In the rows, zero is written as 128.
One turn moves every row onto another: examples first, then more rows asked
bodif: [124 137 107 135 123 138  97 104 132 117  89 131 145 109]
dupof: [135 116 100 139 120 119 123 123 161 100 127 127  88 127]
buvan: [127 133 109 137 101 124 149  99 146 104 108 128 133 133]
sozu: [124 130  97 150 131 113 111 126 110 111 137 131  80 144]
lozif: [128 141 130 147 145 155 137 155  78 154 111 135 112 112]
zis: [135 165 117 144 160 109 131 145 106 147 113 146 125  92]
kez: [146 114 104 113 128 132 128 149 158 109 161 112 113 130]
kule: [143 128 118 115 148 136 120 166 117 140 167 103 108 136]
vir: [113 161 117 131 121 123 147 158  92 165 118 152 118 119]
togav: [141 144 137 102 159 132 142 122 155 126 136 122 152 113]
muf: [142 147 110 120 155 137 128 104 152  99 109 139 142 117]
Nas: [132 121 130 114 128 151 116 113 159 125 113 119 153 103]
gen: [140 133 123 170 125 123 118 151 109 113  89 128 146 139]
zular: [137 141 121 123 137 122 130 161  96 153 151 148  93 152]
rubuk: [148 128 122 107 128 131 145 161 130 142 170 140 108 151]
Dilob: [131 106 152 133 126 125 130 150 142 112 114 116 162 136]
kek: [112 140 102 106  93 129 115 122 153 132 120 140 150 126]
Zur: [143 131 140 119 130 146 131 143 145 161 132 109 155  92]
Lemal: [137 111 153 143 131 125 136 176 124 134 120 118 156 121]
busu: [136 159  98 146 154 122 121 120 121 113  95 153 126 103]
Mur: [122 116 117  96 111 127 149 136 141 111 146 122 157 121]
bipo: [138 140 106 155 135 116 126 151 101 139 154 119  82 138]
vif: [117 136 105 114 117 160 136 112 141 105 100 158 128 138]
kur: [132 121 114 131 121 127 127 118 140 109 121 164  83 153]
nos: [109 153  94 136 117 134 129 132 102 126  92 169 112 125]
zeluk: [131 149 116 167 121 141 141 112 106 129  86 137 106 129]
kar: [122 120 132 104 139 147 140 172  99 142 148 125 143 109]
Zik: [124 161 102 146  93 133 122 112 140 148  96 141 128 130]
gekep: [124 107 108 131 131 128 115 119 140  96 143 129  88 141]
Pag: [137 154 140 117 164 117 143 148 126 155 139 127 141  97]
rubi: [131 163 123 151 117 157 123 136 121 175  98 142 114 120]
porok: [112 128 120  90 117 154 112 152 140 147 135 140 151 113]
Lok: [142 154 121 143 129 128 124 154 110 172 123 116 145  91]
Kofo: [123 140 135 117 131 171 117 161 118 174 121 141 128 110]
givu: [142 127 135 166 131 124 129 178 104 135 104 126 146 125]
Kerek: [131 157 100 152 126 125 102 130 101 146  95 129 138 101]
funo: [127 137 115 138 131 119 119 135 101 132 123 163  77 152]
zep: [145 115 118 110 118 136 144 134 158 115 151 151 101 151]
Zagal: [136 104 125 122 137 140 132 139 149 114 165 118  94 134]
gilu: [144 124 123 136 139 133 139 159 126 140 172 113  90 132]
Ret: [124 132 115 157 134 114 112 124 122 124 111 129  69 131]
kuno: [126 133 133  95 122 163 158 127 155 130 131 137 140 138]
vova: [125 149 141 106 123 141 165 156 123 168 144 132 134 126]
tad: [133 118 133 150 122 124 119 135 130  99  93 122 156 146]
Lon: [129 139 125 144 151 122 111 151  97 149 136 112  81 135]

Ret turns into kez
kar turns into zeluk
Dilob turns into givu
Now these:
Kofo turns into Zik
Nas turns into Lok
nos turns into kuno
zep turns into zular
gilu turns into sozu
zis turns into muf

One turn moves every row onto another: examples first, then more rows asked
rukiz: [ 94 138 134 121 139 106 151 164 143 155 122 123 111 127 101 138 118  97
 155  99 158 114  50 196 135 128 180 142 132 135 139 170]
laf: [ 94 137 134 122 141 106 148 166 145 158 121 121 109 128 101 139 116  96
 155  97 157 115  50 196 135 129 182 141 131 136 140 171]
gelis: [ 96 142  96 114 155 113 152  85 129 135 129 116  81 112 132 152 134 104
 197 103 146 129  94 148 127 117  94 152 150 131  72 128]
Maz: [117  94 117 125 142 112 137 119 143 166  96  96 122 110 158 132 106  91
 168 121 130 130  30 140 139 118 175 169 145 135  89 139]
zab: [110 137 147 125 138 152 109 117 136 150 126 115 102 126 108 149 117 118
 154 130 155 169  49 124 140 121  98 108 153 136 161 118]
Lusu: [108 100 123 123 143 121 136 117 139 161  99  97 129 110 154 132 112  90
 175 121 130 128  30 148 135 122 176 168 144 130  75 141]
zudud: [ 87 136  90 121 143 113 155  81 119 125 137 123  90 120 125 145 140 108
 185  96 151 135  92 147 136 115  98 144 151 128  68 139]
lalof: [118  86 111 129 135 104 142 118 139 162  98 102 123 116 153 125 106  95
 160 115 134 135  27 131 149 114 176 164 142 135  97 141]
Bog: [ 98 145 155 123 140 167 107 115 132 143 132 114 111 123 104 153 126 117
 162 133 156 167  49 137 132 128  99 108 157 130 139 123]
Fige: [ 94 138 133 123 139 105 150 166 145 156 122 121 109 128  99 140 116  97
 155  97 157 114  51 196 135 128 181 142 133 136 141 171]
Sigag: [114 125  82 122 149  87 157  92 137 142 120 121  67 118 134 144 122 109
 181  95 148 136  93 126 144 105  95 150 143 141 106 125]
zosi: [ 93 138 133 122 139 105 150 165 144 156 122 121 109 129 101 139 118  96
 154  97 157 115  51 196 135 131 181 141 134 136 139 171]
Gino: [107  95 105 133 143 142 182 120 116 145 124 121  54 117  73 136 122 101
 173 151 155 128  59 134 141 187 115 142 147 132 136 143]
Fuge: [100  90 112 128 128 116 141 112 126 148 111 103 135 122 146 125 117  94
 156 115 137 136  24 142 149 119 180 158 146 129  75 155]
taku: [ 98  97 120 124 136 125 139 112 130 153 109 100 137 117 149 129 117  93
 168 120 132 131  29 150 140 121 176 163 147 127  68 150]
vel: [111 139  93 116 157 100 153  89 138 143 121 115  71 111 138 150 124 106
 193 101 145 132  96 138 131 113  94 155 147 138  91 120]
Nagaz: [107 143 152 124 145 161 107 117 138 149 126 114 105 122 107 152 119 116
 161 132 154 166  51 133 132 124  96 110 155 133 150 117]
pelot: [ 93 139 133 122 141 106 149 164 144 156 121 120 110 127  99 141 118  96
 155  99 158 113  50 197 134 129 181 141 132 135 139 170]
pufes: [ 94 140 149 127 134 167 110 108 127 139 136 119 114 129 100 150 127 119
 154 130 160 168  47 135 138 125 100 102 158 127 138 128]
Kog: [ 92 125  79 126 138  99 159  81 118 122 139 129  87 129 122 139 136 111
 172  91 155 138  90 137 148 110 101 138 147 132  79 145]
met: [106 122  77 126 139  87 161  86 125 130 130 127  76 126 127 137 131 114
 171  89 154 141  90 127 152 106  98 142 145 138 100 136]
non: [ 98  99 105 133 142 150 183 116 111 140 130 124  61 119  69 137 127 100
 174 151 155 128  58 138 139 190 116 142 148 128 125 144]
gal: [ 97 133 142 130 130 157 113 111 126 138 136 121 112 134 100 145 123 120
 146 125 160 172  46 129 145 122 101 100 155 130 148 128]
Maku: [109  83 108 131 127 106 144 113 132 154 105 103 129 123 149 123 111  96
 152 114 137 136  25 134 154 114 180 159 142 132  88 151]
dibav: [105  99 106 131 147 145 180 121 118 147 124 119  54 115  74 137 122 100
 178 153 152 126  62 135 138 190 114 146 147 132 135 137]
Riten: [106 132 141 129 131 151 114 114 131 142 131 120 105 131 103 146 121 121
 146 127 160 173  47 123 145 119  99 103 152 136 160 124]
Bapan: [104 102 109 129 147 150 181 120 117 145 125 120  57 113  73 140 125  99
 181 155 153 125  60 141 135 191 114 146 149 129 128 140]
zal: [ 93 137 133 122 141 106 150 165 144 157 121 120 110 128 100 141 118  96
 156  98 158 114  51 197 135 129 181 142 133 135 141 171]
maf: [ 99 102 108 130 145 150 180 118 114 141 127 120  59 116  70 139 125  99
 181 155 152 126  60 142 135 191 115 143 149 128 123 143]
Nevat: [101  96 102 134 140 145 183 118 113 142 128 124  58 119  70 134 125 101
 172 151 156 130  59 136 142 188 115 141 147 130 132 143]

gelis turns into vel
taku turns into Lusu
Now these:
gal turns into pufes

One turn moves every row onto another: examples first, then more rows asked
A: [161 151 101 120 137  99 155 127 144 164 137 106 125 131 130 110 122 140
 131 132 139 137 140 128 166  77 139 107]
B: [130 141 132 104 120 135 156 132 153 176 148 143  98 104 132 132 108 137
 142 125 115 133 132 144 111 159 128 135]
J: [143 127 127 132 128 116 116 104 164 135 112 134 106 139 112 141 122  72
 111 117 137 158 147 147 142  95 145 141]
Q: [128 152 135 144 101 129 118 123 103  79 140 104 138 149 168 122 140 146
 135 141 114 131 108 140 145 121 116 134]
T: [147 138  99 130 147  98 159 114 147 155 135 111 111 138 130 125 120 150
 138 128 134 137 143 111 155  74 142 108]
X: [110 106 135 145 104 117 123 111 126 156 118 123 120 118 130 152 131  85
 108 126 159 154 151 124 126 105 144 159]
K: [126 121 151  88 145 135 136 144 117  82 132 155 147 116 121 134 141 158
 106 135 136 147 130 155 154 129 125 165]
S: [124 134 127 131  94 127 106 123 117 156 124 135 119 121 118 136 137  73
  97 131 165 146 149 132 126  96 148 143]
E: [129 133  94 133 120 122 156 143 113 176 135 102 123 128 107 106 129 144
 134 132 132 146 160 119 126  67 132 130]
D: [121 122 151  95 137 136 123 139 118  84 126 164 155 116 109 121 152 164
 112 143 143 139 141 152 143 124 120 157]
N: [123 123  99 135 119 117 156 147 108 174 138  89 125 132 119 119 113 152
 121 136 143 144 143 124 129  76 137 116]
R: [114 119 150  93 139 132 128 146 121  76 132 160 135 124 118 134 136 167
 106 135 144 137 143 160 134 124 125 156]
C: [127 143 127 108 118 147 133 113 136 178 140 157 123 105 113 125 127 143
 138 150 125 125 111 114 117 153 137 102]
P: [140 161 117 135 100 129 108 145 113  84 134 108 130 128 137 104 140 135
 147 153 108 136  95 151 130 117 115 153]
H: [122 128 143  88 148 141 127 137 114  74 133 169 136 123 110 134 147 158
 107 136 134 142 132 141 144 120 130 154]
L: [134 164 127 142 105 133 120 120 112  77 139 119 126 146 156 110 155 139
 151 129  99 134 131 137 137 110 110 155]
G: [129 154 135 105 117 162 141 119 136 164 148 151 107 146 119 124 112 136
 119 119 107 128 145 146 114 143 131  89]
U: [121 138 118 149 112 125 117 128 119  76 130 108 118 134 141 123 136 149
 157 148 103 139  97 132 120 118 117 159]
Z: [126 125 149 120 122 156 157 102 144 180 134 135 143 126 126 124 122 143
 136 125 101 142 142 136 132 158 118 111]
M: [141 117 133 137 124 116 109  98 153 142 107 124 133 135 114 143 123  79
 102 136 149 157 123 138 156 104 149 120]

L turns into P
E turns into A
M turns into X
Now these:
B turns into G
K turns into R

One turn moves every row onto another: examples first, then more rows asked
zut: [106 118  93  87 132 159 138  86 124 148 117 130 159 121 136 135 126 142
 100 171]
Vuba: [119 119 125 120 110 149 125  86 106  85 138 126 174 156 168 134 155 128
 100 177]
gib: [145 126 156 140 125 117 111 118 127 123 161 125 136 133 106 152 102 116
  85 152]
ramud: [128 117 120 144 106 130 116 150 141 147 131 101 134 142 121 122 154 126
  95 139]
guvi: [120 141 126 111 146 143  93 107 136 111 144 125 128 154 107 104 109  86
  97 147]
gesom: [145 144 150 132 122 128 124 100 127  85 130 121 112 123 169 140 135 151
 128 183]
zaf: [109 161  99 115 130 121 122 104  95 103 105 122 160 148 153 154 156  85
 119 134]
poger: [127 148 136 158  93 167 136 101 114  92 112 137 141 158 143 156 151 117
 141 158]
kige: [127 166 155 137 138 151 130 106 122 100 134 124 138 118  96 103 116 107
  93 138]
mov: [121 131 100 116 130 133 138 119 132 141 115 134  88 121 171 147 121 133
 112 132]
denas: [126 169 100 112 139 119 121 100 102  98 109 116 158 153 149 157 146  88
 111 123]
Lun: [137 167 113 134 118 113 111 124 140 163 126 141 143 138 115 125 115 125
 116 177]
pemif: [136 145 136 166  98 164 138  98 127  86 123 129 138 163 135 153 151 118
 141 146]
vov: [132 151 119  96 112 148 108 100 113 134 138  93 120 131 146 169 131 105
 153 133]
zim: [131 147 102 133  97 108 142  96 146 110 137 118 146 138 129  97  90 105
  94 146]
pifa: [145 155 141 106  99 140 120 113 157 126  90 137 162 111 112 132 118 152
  98 144]
rif: [111 130 109 117 128 133 159 100 129 115  92 137 140 142 154 142 139 121
  57 163]
Tizu: [119 125 116 128  89 170 167  91 134 143 133 138 127 140 147 155 119 124
 110 127]
Fesof: [142 133 136 136 139 167 101 132 107 120 130 103 137 128  92 142 107 121
  90 133]
vini: [131 125 135 120 112 149 128  78 116  87 143 119 175 162 156 136 150 130
  93 180]
vupun: [140 114 102 106 101 138 100 121 160 110  98 103 139 153 124 130  99 122
  81 152]
kul: [128 126  95  97 145 123 106  92 109  95 115  98 163 112 125 153 133 135
 145 159]
kazas: [138 137 140 132 110 130 124  99 118  83 125 124 113 123 174 145 125 145
 132 186]
Kopid: [129 109 151 112 130 146  96 111 157  92 136 139 144 137 104 123 130 122
  99 122]
bik: [119 120  94  96 130 122 112  91 102  89 118 108 166 106 141 149 129 132
 147 154]
nele: [124 146 120  98 100 147 111 103 109 126 123  98 119 125 154 180 129 104
 150 141]
sota: [136 154  99 134 113 159 128 126 123 122 123 122 156 124 133  93 118 144
 101 105]
Tek: [110 106 102 136 130 129 152 101 145 122 111 144 121 108 130 131 132 150
 133 174]
tuvab: [150 148 135 119 147 128  94 111 132 110 140 160 152 126 113 138  91 132
 106 124]
linup: [114 132  76 144 122 144 160  99 125 119  89 139 143 148 120 160 113 106
 110 138]

sota turns into zim
poger turns into zaf
Now these:
gesom turns into vov
gib turns into Fesof
rif turns into zut

One turn moves every row onto another: examples first, then more rows asked
Gubi: [ 87  86 125 133 122  87 147 119  86 147 113 119  79]
gerap: [125  68 158  86 137 107 143 146 105 146 102 153 121]
zev: [139  68 127 105 134 104 122 150 131 176 104  94 121]
bov: [123 117 110  88 130 120 136 151  79 187 143 106  98]
mafov: [132  97 150 101 140 114 143 135 124 121  94 152 108]
nal: [141  86 119 102 137  90 116 158 126 180  88  89 108]
Podo: [122  79 154 100 134  98 144 156 112 140  92 167 107]
Godov: [120 130  86 136 150 112 131 145 125 163  84 132 119]
takop: [103 122 116  74 133  92 183 151  91 186  84 106 111]
vav: [108 139 102  88 132  79 180 135  91 175  93 105 107]
miteg: [ 82  87 110 117 120  84 146 111  80 155  99 141  87]
bufib: [122 129  89 127 154 107 115 131 123 151  87 140 110]
nokev: [139  95 137 101 154  97 131 142 108 188  86  81 122]
Bet: [120 121  86 111 146 132 122 150 128 151  80 129 112]
nor: [126 129 112 113 159 131 123 136 122 130  85 128 100]
timad: [ 93  99 113 122 133  79 136 118  65 147  91 149 101]
nuki: [120  88 122  62 133 117 147 143 100 161 144 107 101]
vom: [110 143 110  91 149  84 176 140 100 188  93 113 115]
kimu: [119 122  90 116 150 123 123 132 130 147  75 142 111]
Guk: [107  99 118  67 138 110 147 153  87 171 146 118  86]
Vefin: [153  98 132 118 122  91 110 144 110 166  77 102 115]
sav: [106 129 108  85 143  90 178 137  97 194  80 104 114]
tidur: [ 87  76 114 120 114  85 133 126  78 148  91 140  90]
Tipar: [110 125 137  98 157  97 178 146  92 190  83  96 114]
Dun: [105  92 148  89 146 112 141 155 113 129 106 163 115]
tifu: [ 89 100 117 123 124  66 144 114  78 156 100 143  93]
nis: [ 94  93 112  76 134  99 131 146  93 165 144  97  91]
Ved: [124 102 154 106 114 105 162 148  97 144 110 164 106]
lurel: [125  87 137 105 141  84 128 160 132 176  78  92 126]
rure: [ 98  89 124 100 131 112 154 134  89 169 155 114  88]

miteg turns into kimu
bufib turns into vom
Now these:
Tipar turns into Gubi
bov turns into Ved
Godov turns into vav
Dun turns into lurel
nal turns into Guk
takop turns into tidur
nokev turns into rure
zev turns into nuki

One turn moves every row onto another: examples first, then more rows asked
Zan: [ 94 116 147 127 119 104 159 108 105 105 108 124 150 147 115 110 153 104
 147 137 107 144]
Fal: [ 79 110 109 142 144 146 160 191 104 175 121 109 109 120  99 133 148 102
 134 118  70 172]
Liva: [118 122 140 122 115 153 142 139  99 167 116 152 143 102 101 108 140 121
 107 151  82 163]
Sefig: [ 90 131 136 158 142 146 143 136 105 119  85 124 145 155 127  90 161 113
 143 133 134 157]
biru: [112 126 130 139 174 126 151 122 130 147 109 138 147  98 117 127 130 104
 157  97 130 166]
gana: [ 59 117 128 131 155 155 159 162 138 161  91 122 129 132  83 136 139 130
  96 127  80 185]
mekir: [111  80 149 154 125 116 162 208 107 104  97 101 136 137 105 109 130 105
 112 107 114 158]
Voval: [103 108 139 142 158 139 150 175 120 122 129  85 146 113  82 104 117 110
 120  75  71 129]
zap: [ 59 110 151 140 150 141 154 170 126 172 115 124 133 146  78 129 149 135
 109 144  82 167]
zozen: [ 97 104 148 100 131 130 146 166 105 133  89 117  79 114 117 142 147 135
 119 107 145 154]
Kinug: [106 125 120 128 128 146 131 141  95 163 132 147 125 100 110  90 136 120
 103 149  83 153]
nuzuf: [ 93 141 165 130 140 125 159 181 120 107 114 123 145 128 102 118 157 128
  98  93  56 132]
vuf: [106  94 160 153 134 125 154 187 131 128 109  83 143 140  88 115 113 101
 105 104 130 133]
lel: [ 96 138 157 140 154 120 154 176 120 131 130 103 138 117  93 109 134 119
 108  81  61 114]
Nogog: [108 136 150 137 155 100 156 185 143 109 104 118 111 114 120 152 134 116
  89  95  98 144]
pusa: [ 98 112 151 126 136 146 158 182 120  85 102 116 158 132  98 117 154 126
 105  94  62 157]
doz: [ 93 122 127 137 155 152 141 123 133 127 109 129 158 130 119 106 143 102
 146 115 149 166]
rede: [104 128 161 144 153 114 149 173 154 130 113  92 128 125  99 141 114 109
  91  96 120 126]
Kip: [110 120 108 140 143 156 118 133  96 152 122 125 109 104 108  98 129 126
 109 150  76 154]
ledir: [ 93 115 156 105 132 131 146 159 109 145  82 109  80 118 111 138 140 135
 111 107 149 142]
kab: [106 134 118 138 139  95 166 106  95 126  91 109 121 115 122 112 127  94
 147 104  88 138]
pafe: [100 135 133 136 120  94 163 116  89 117 104 117 128 136 127 106 152  96
 150 125  92 132]
vugu: [ 71 106 139 147 142 135 155 188 105 180 134 116 121 139  89 126 155 118
 132 139  76 160]
vid: [100  86 150 105 133 123 147 171  95 135  93 118  83 112 110 133 141 136
 128 109 146 158]
dozo: [112 105 144 144 138 100 164 207 113  93  94 123 117 122 124 131 144 112
 101 101  93 164]
Gel: [ 97 105 139 122 137 111 159  92 122 105  97 120 157 133 102 117 130 109
 141 124 112 158]
mep: [ 72 116 102 133 152 159 163 174 124 163  96 113 115 116  96 139 138 110
 110 111  72 187]
Tiba: [129 115 140 130 122 167 136 130 103 158  98 132 141 106  94 128 136 129
 115 154  76 169]
keso: [121 137 142 161 172 105 160 135 100 153  86 141 128 103 124 124 141 117
 161 103 102 159]
Fava: [104 115 121 130 149 105 163  90 116 117  86 111 139 112 105 119 113 102
 142 105 100 154]
Gopu: [103  91 135 133 146 154 153 179 120  95 111  94 157 123  85 109 130 115
 118  82  72 156]
Kudo: [ 98  85 160 113 132 122 150 168  93 150  88 111  87 117 100 122 132 137
 127 110 150 149]
voru: [107 141 146 172 153 117 154 143  83 135  71 132 126 139 130 100 159 122
 152 125 105 154]
biron: [125 114 120 141 141 169 121 127 101 148 102 116 119 108  99 121 128 131
 116 152  72 165]
saro: [ 94 102 163 113 132 127 148 159 102 154  82 106  87 120 100 126 130 137
 116 108 151 139]

Kip turns into biron
Nogog turns into rede
Now these:
mep turns into gana
pafe turns into kab
biru turns into doz
ledir turns into saro
pusa turns into nuzuf

